Rows are one point carried round by a steady rotation, each followed by how many ticks it has turned.
The counts run from 0 to 1108.
[-2,11,-5,-3,-6,1,-18,-7,6,14,1,12,0,2,-2,1,-6,-5,13,7,18,-10,2,8,5,7,-15,-2,3,-4,5,10,2,7,1,15,-9,2,-6,-6,-3,25,-18,5,16,-12,-10,4,-15,-1,8,17,-1,-22,11,-3,12,-5,-2,0,1,6,-5,0,19,-3] : 521
[8,-2,2,9,-21,16,7,3,5,11,-5,1,-8,6,9,1,1,3,2,-4,-1,-16,-5,-1,12,12,-4,-9,17,11,-2,-6,-18,-1,4,9,-9,-12,-2,3,-4,7,-10,-1,11,5,-11,1,15,25,20,13,19,9,-13,-2,4,-5,-3,3,3,1,-8,-10,0,6] : 607
[3,-12,-7,-4,6,-7,10,-18,14,-4,-9,7,7,-10,-1,4,3,0,-8,-2,2,18,-5,-5,-7,9,12,-4,3,-15,-6,18,0,13,-17,-4,19,-8,5,25,-2,-15,7,-1,5,17,-3,2,-10,-3,-9,14,4,-6,4,-5,-10,17,2,-9,-3,5,0,-14,1,0] : 170
[6,-1,-5,-10,5,9,-2,14,5,0,-8,2,4,9,6,-6,1,-7,21,-6,-2,-16,-17,-1,11,-13,5,-16,-2,-8,-8,20,7,1,2,2,25,-17,-2,16,-6,-4,-5,11,3,0,-2,5,0,7,16,4,-12,2,11,-8,-11,-2,4,-11,8,19,-9,-2,-4,10] : 347
[8,10,-16,-2,-4,-3,-20,-8,14,21,6,10,-1,1,6,2,6,-6,5,-4,17,-12,-1,4,1,-9,-12,-11,-9,-16,-1,14,2,-6,5,-2,1,9,-3,2,-4,6,-10,8,15,-5,-14,-6,-2,0,-5,6,12,-14,18,7,5,6,18,-5,-7,14,-10,4,18,6] : 851
[10,-11,-8,-8,0,-1,13,-2,24,1,9,7,13,5,7,10,-13,-4,5,-8,2,-2,-1,-3,-2,4,7,-16,8,-9,-14,-5,16,-10,-7,-9,10,10,14,1,-2,-19,-6,15,-3,20,-11,7,-10,5,-1,-2,14,13,-2,-10,-2,-3,13,7,-15,-1,0,10,2,15] : 841
[1,1,-13,-4,4,10,-2,3,3,9,-6,9,-14,10,13,3,-6,-13,-5,-2,11,-3,-16,-9,5,-15,-12,-14,10,-1,3,7,-18,2,-1,-2,18,-10,7,14,-12,7,3,1,6,-3,-3,7,0,-1,0,6,-4,4,8,9,-17,6,4,-10,1,10,-20,-30,-7,13] : 679
[24,-11,2,9,5,-5,10,2,17,2,14,8,9,1,3,-6,-1,7,5,1,7,5,-4,7,9,-3,1,-3,13,1,-6,-13,8,-6,0,1,19,-9,5,10,-1,-28,-4,16,3,-3,-1,-15,-10,7,7,19,1,13,3,-11,-5,6,13,-20,10,8,-10,-9,-2,-1] : 1099
[1,2,-15,-10,6,-2,7,-2,18,2,-6,19,0,4,8,9,-15,-24,2,-13,11,2,-8,-4,7,5,-11,-17,-1,-5,-13,5,2,-1,-14,-15,10,-7,14,-10,-13,6,-5,14,-6,14,-9,13,-14,0,1,-8,6,7,-4,-5,1,-5,0,8,-6,5,-7,-6,2,19] : 52
[5,-17,-8,-5,-2,2,5,-2,4,2,6,7,-4,-13,-7,9,-8,18,7,-1,1,-10,4,13,-10,-5,-10,3,22,-12,-9,7,-11,-7,1,-13,0,-5,16,27,5,-6,-4,3,3,7,12,-4,-13,8,-7,11,1,0,10,5,15,7,13,-16,0,10,6,-3,20,-4] : 592
[6,-1,11,13,2,11,-10,2,28,6,-4,-6,0,8,0,14,12,5,-18,-13,-2,2,3,4,11,0,2,-9,12,5,4,7,1,11,-3,15,4,-11,-13,12,0,0,-14,-17,7,1,-16,15,-1,10,14,11,9,9,-2,-5,-11,0,12,5,0,19,-12,-12,11,0] : 687
[0,0,-11,-3,12,2,19,-6,8,-4,1,0,7,-8,10,6,-8,-10,5,6,6,9,-14,-18,-8,6,10,-18,5,-11,3,5,3,19,-4,-7,16,-1,17,7,2,-1,12,-3,-4,22,-4,-6,-9,-3,4,10,6,10,-12,-7,-13,-7,-2,4,-9,-12,-9,-18,-5,14] : 164
[-6,-5,2,1,2,7,3,0,-4,2,-4,-5,0,9,-2,9,-13,4,8,6,4,-9,-12,19,-5,-10,-6,-3,23,5,3,-10,8,1,-1,20,10,-14,19,9,-14,12,-2,18,3,-1,0,13,-15,-2,1,12,-13,4,20,-23,2,-7,9,-10,-1,7,-14,-9,3,7] : 806
[3,0,-7,1,-6,0,-5,9,-3,7,-15,9,2,4,6,-11,9,3,13,1,16,-16,-10,2,11,-10,-36,-13,15,5,2,-7,-21,-3,14,-6,0,-3,3,2,-12,9,-14,6,5,-13,-2,6,2,14,11,4,-8,-5,10,-2,10,-2,6,-13,1,12,-11,-3,7,-2] : 600
[-7,-5,3,-7,-16,13,8,-9,4,3,3,1,-1,18,18,-6,-1,-18,-4,2,13,2,-11,7,-4,-14,-1,-10,10,1,-10,-3,4,1,-4,-4,16,2,7,24,-5,12,1,6,20,-6,-11,3,-9,8,-4,11,-9,-18,10,-13,-7,-7,3,2,-12,0,-13,3,-13,-10] : 551
[9,-5,-10,-11,3,-2,1,0,2,-9,-14,1,22,-18,-17,0,-2,7,23,9,0,-21,-6,-15,2,13,-4,1,2,-10,3,23,1,14,2,4,-4,-2,2,10,2,1,-7,-1,0,17,3,9,0,10,10,12,5,-5,-4,-4,9,-4,1,7,6,16,11,-5,16,-1] : 121
[-3,0,-13,-2,-6,-3,-4,-5,6,7,6,-4,5,3,-2,1,8,3,11,19,-1,-17,-12,10,0,-7,15,2,-2,-6,3,27,10,-6,8,7,8,-13,-4,11,-7,7,10,12,13,15,-8,-18,2,4,4,12,13,-3,4,6,10,-1,0,-1,9,24,0,5,13,-5] : 738
[0,-3,14,5,-6,-9,3,-13,16,4,8,-8,11,1,-9,10,1,12,1,12,-3,2,-5,0,-6,7,20,-1,18,-7,0,11,24,14,-9,23,3,-6,7,3,10,9,0,-4,13,19,-7,2,-17,3,4,20,4,-4,1,-10,1,-4,-6,-1,-8,-10,-2,11,2,2] : 1031
[27,-7,6,-2,7,-14,9,2,10,-2,1,20,2,-6,-7,-3,-5,5,7,-5,1,2,-2,1,17,5,-11,-4,17,-1,-12,-4,1,4,-3,-6,8,-19,9,-8,3,-11,-5,2,0,9,5,2,-22,12,1,20,6,18,-1,-1,-3,6,0,-5,10,3,-5,-24,7,10] : 310
[17,-1,-2,14,15,2,7,-4,13,-4,19,-3,13,-9,0,-7,9,6,3,-2,5,1,-13,3,0,-8,10,-1,5,-4,4,1,11,2,5,7,12,-7,2,7,16,-9,-1,1,10,-6,-7,-29,-2,3,18,18,9,1,3,-20,2,3,16,-2,-3,7,-19,6,0,-4] : 360
[3,-3,4,3,-20,1,0,-7,11,1,1,-16,6,13,-6,4,8,6,-8,19,6,-9,-10,7,-1,5,-1,-2,21,5,8,10,-12,7,-4,22,-15,-7,-4,7,-8,20,3,-3,18,-2,-4,5,-1,5,-7,18,14,-8,8,0,3,-5,-6,6,3,14,2,-8,4,-7] : 405
[20,4,-3,-3,5,-8,-3,7,15,7,0,3,18,8,-4,-15,9,-3,25,1,3,-7,-10,-10,15,14,4,-16,-6,-6,-6,14,19,10,0,13,11,-13,-8,-8,4,-5,-11,12,2,8,-10,-7,0,7,19,11,6,-3,-2,-6,-8,-9,1,3,11,6,-6,-2,5,5] : 236
[9,7,4,2,-2,15,-1,1,7,6,4,3,-5,2,15,6,-15,-8,13,3,9,-4,-4,1,9,-1,0,-10,12,7,11,-11,1,17,-7,17,7,-1,0,4,-6,3,-14,15,14,-15,-9,-2,-9,0,21,18,-2,-1,6,-15,-6,2,-6,-17,2,0,-19,-16,-18,1] : 19
[1,-9,1,1,3,6,-4,0,16,1,-7,0,5,20,-8,5,2,-12,-8,-2,10,-1,-6,5,12,-1,-17,-4,17,11,-4,-7,2,-1,-11,15,4,-14,3,8,-24,13,-12,21,0,-12,-11,19,-3,-4,1,-1,-4,-4,12,-18,0,-3,10,2,1,21,-12,-7,-3,-1] : 803
[13,-1,6,5,-3,-3,1,0,22,9,20,-13,-3,13,-5,12,1,11,-4,11,4,4,3,-5,-12,1,0,-15,29,7,-1,-15,11,6,0,10,-11,-1,7,-1,9,3,-12,3,8,12,-5,-11,-11,-3,-2,11,14,0,-6,10,1,-3,11,4,-10,-13,-13,-5,1,2] : 699
[-15,-1,-10,-4,-11,9,0,1,14,9,-6,9,-11,13,16,10,-27,-6,8,4,7,-6,-10,-5,2,3,-11,-15,13,11,-2,8,-15,-2,-5,4,3,3,5,5,-16,4,-11,7,8,3,-6,14,-5,10,18,4,2,2,-9,6,8,1,-19,-13,-2,1,-6,-7,-8,10] : 1011
[7,8,-2,-4,11,-2,-6,5,-2,-8,1,-3,-3,-2,3,-7,7,5,11,15,9,-8,-16,-1,2,-29,-13,-10,9,10,9,-4,7,11,21,-8,9,-4,-1,0,4,9,-11,-1,12,2,4,-18,-17,6,12,23,-2,2,4,5,5,-3,2,0,0,12,-17,-9,3,-15] : 819
[-5,-6,3,-1,-17,-3,-3,-5,16,4,3,-13,7,18,-9,4,7,6,-1,21,2,-1,-6,10,-1,8,4,-2,20,9,4,16,-2,7,-8,24,-11,-14,-6,8,-6,18,1,-3,13,1,-5,5,-3,7,0,17,7,-11,3,4,9,-8,-10,6,8,16,1,-4,7,-11] : 406
[-6,-1,4,-3,7,-4,-7,0,11,5,6,13,16,-3,1,3,-21,-4,19,6,10,-9,-3,-14,2,-1,-6,-8,6,-20,-3,15,17,7,4,11,12,8,6,10,9,5,-13,0,-1,1,-7,17,-20,2,15,8,-18,-6,2,-6,1,-12,1,-13,-3,-3,2,13,10,10] : 634
[23,-3,8,-4,6,-10,6,4,21,0,1,18,4,-1,-4,4,-8,2,3,-9,5,3,1,-2,18,5,-16,-12,16,3,-14,-6,-2,4,-4,-7,2,-14,8,-10,4,-7,-12,-2,-3,6,5,5,-22,10,4,15,11,20,-5,1,-4,1,0,-1,7,5,-2,-18,9,9] : 309
[7,-2,7,6,1,-4,-10,-7,21,-3,8,-2,-7,12,-3,1,4,14,-10,3,0,-1,-10,7,3,-19,-11,0,18,18,-1,3,-3,-7,3,4,-6,-9,-5,0,5,10,-20,-6,21,-9,0,-8,-16,13,11,20,8,-4,0,7,14,8,-4,4,-2,11,-16,3,3,-13] : 815
[5,-7,-1,0,11,3,-12,-7,9,6,10,17,-5,10,-9,-4,-10,-3,-2,5,18,9,-3,-19,-7,-4,-14,1,12,-3,-5,-3,2,5,-3,9,2,2,6,25,6,8,-19,1,8,-13,-2,3,-18,-3,2,17,-16,-23,6,5,-3,5,8,-5,-1,-7,-17,-15,6,-3] : 300
[-2,-6,-2,-8,5,4,3,3,26,3,6,3,0,7,8,5,-8,-8,10,-2,1,11,-7,-9,0,7,5,-14,8,-2,-15,17,-3,8,-17,2,14,-15,-1,19,6,-2,-9,10,7,-3,-2,-8,-5,-2,21,-6,-11,-14,-10,-4,6,6,-15,-21,5,-2,-9,3,-20,-1] : 755
[23,-11,9,-8,-3,2,1,-4,15,-6,0,13,-6,3,6,-1,3,-12,-4,1,7,6,-1,-16,10,-9,-4,-5,16,8,-6,-6,-4,12,-10,-10,10,-10,-3,20,-4,4,-12,8,14,-4,1,-1,-9,6,3,14,2,1,-5,5,-10,14,-10,-8,3,8,-10,-18,-27,-7] : 423
[2,6,2,3,-4,12,-6,-5,5,3,-13,3,-12,4,6,-1,25,-13,-1,-10,-2,-4,-6,3,11,-5,-2,-9,-2,9,-1,-1,-1,9,5,-5,9,-16,-11,9,-4,23,-14,1,15,6,-19,-7,6,16,18,7,6,-9,-7,-10,5,2,0,14,-3,11,-20,-1,0,-12] : 943
[-8,4,-4,9,10,3,0,-1,6,2,-12,2,-2,7,-3,-2,21,-8,0,-3,-3,-2,-14,2,9,-5,3,-9,0,7,-2,-2,12,4,7,-2,17,-25,-2,-1,-7,16,-6,6,2,21,-20,-8,4,10,24,-1,-2,2,-13,-16,7,-3,-1,10,-2,9,-22,7,5,-4] : 945
[2,-11,-15,-11,-6,7,18,-11,-5,-6,4,1,6,8,-11,-9,1,-1,9,15,3,-8,-18,6,-8,-2,4,3,6,6,-8,-4,11,-10,2,-5,6,-10,15,14,-8,8,4,23,5,20,-1,-18,-6,12,-3,12,7,-5,0,-10,11,-8,7,27,1,12,-4,-1,7,-10] : 329
[-19,1,-20,-4,14,-7,-3,4,11,-1,-5,-15,4,3,-1,16,7,12,3,15,-1,-4,-17,5,-13,-16,-3,-16,10,1,8,19,1,0,14,-3,6,-6,7,6,-4,7,3,-8,-4,21,-2,-6,-6,-1,3,1,3,4,3,6,12,-6,9,2,-13,14,-9,3,25,3] : 1074
[-8,2,-8,-7,-12,-2,-9,3,22,13,6,5,-6,25,15,0,-16,3,12,5,7,-3,-8,0,-3,-14,1,-18,6,8,-10,7,9,-15,3,1,11,8,0,5,-6,-14,-15,10,12,8,-11,3,-15,11,8,11,0,-3,1,14,2,3,-3,-12,-3,5,-9,5,2,4] : 223
[12,-8,-6,-2,-3,0,9,-12,28,3,0,2,2,2,7,12,0,-11,-13,-4,5,15,-4,-20,-5,11,5,-16,10,-7,-5,7,-7,14,-20,-7,2,2,3,9,0,-3,2,-5,7,18,-10,5,-2,0,-7,3,19,0,-11,7,-13,9,-3,5,-11,-6,-5,-13,-13,12] : 167
[11,6,1,5,-7,18,-10,10,11,15,0,-1,-8,13,12,9,2,-14,8,-11,3,-16,-7,-9,9,-6,1,-19,5,-4,-2,7,3,9,-1,13,10,-10,-2,8,-6,9,-13,11,13,-5,-15,3,10,5,15,-3,0,2,3,-3,-15,2,9,-13,-4,2,-22,-2,-11,17] : 350
[11,4,-2,-3,0,-5,5,-2,14,-7,-1,-1,7,-3,-7,8,-8,0,10,1,2,-10,-12,-1,7,12,-14,-6,20,10,-1,9,-11,8,-6,10,-21,-10,6,-21,5,23,-11,-2,9,-1,5,4,-13,8,13,10,15,4,-6,-8,16,-5,-17,14,-4,4,-5,-3,-2,8] : 528
[4,-4,-20,-6,2,-8,9,-14,16,-4,-3,6,13,4,-5,-13,1,-2,-4,6,17,14,-15,-11,-6,15,-19,-11,5,7,-4,6,-23,3,-7,-4,-11,2,3,-6,2,8,1,-7,6,-2,0,-7,-6,6,-3,14,14,-15,-3,1,9,-5,-7,21,-4,4,-5,-15,8,-4] : 784
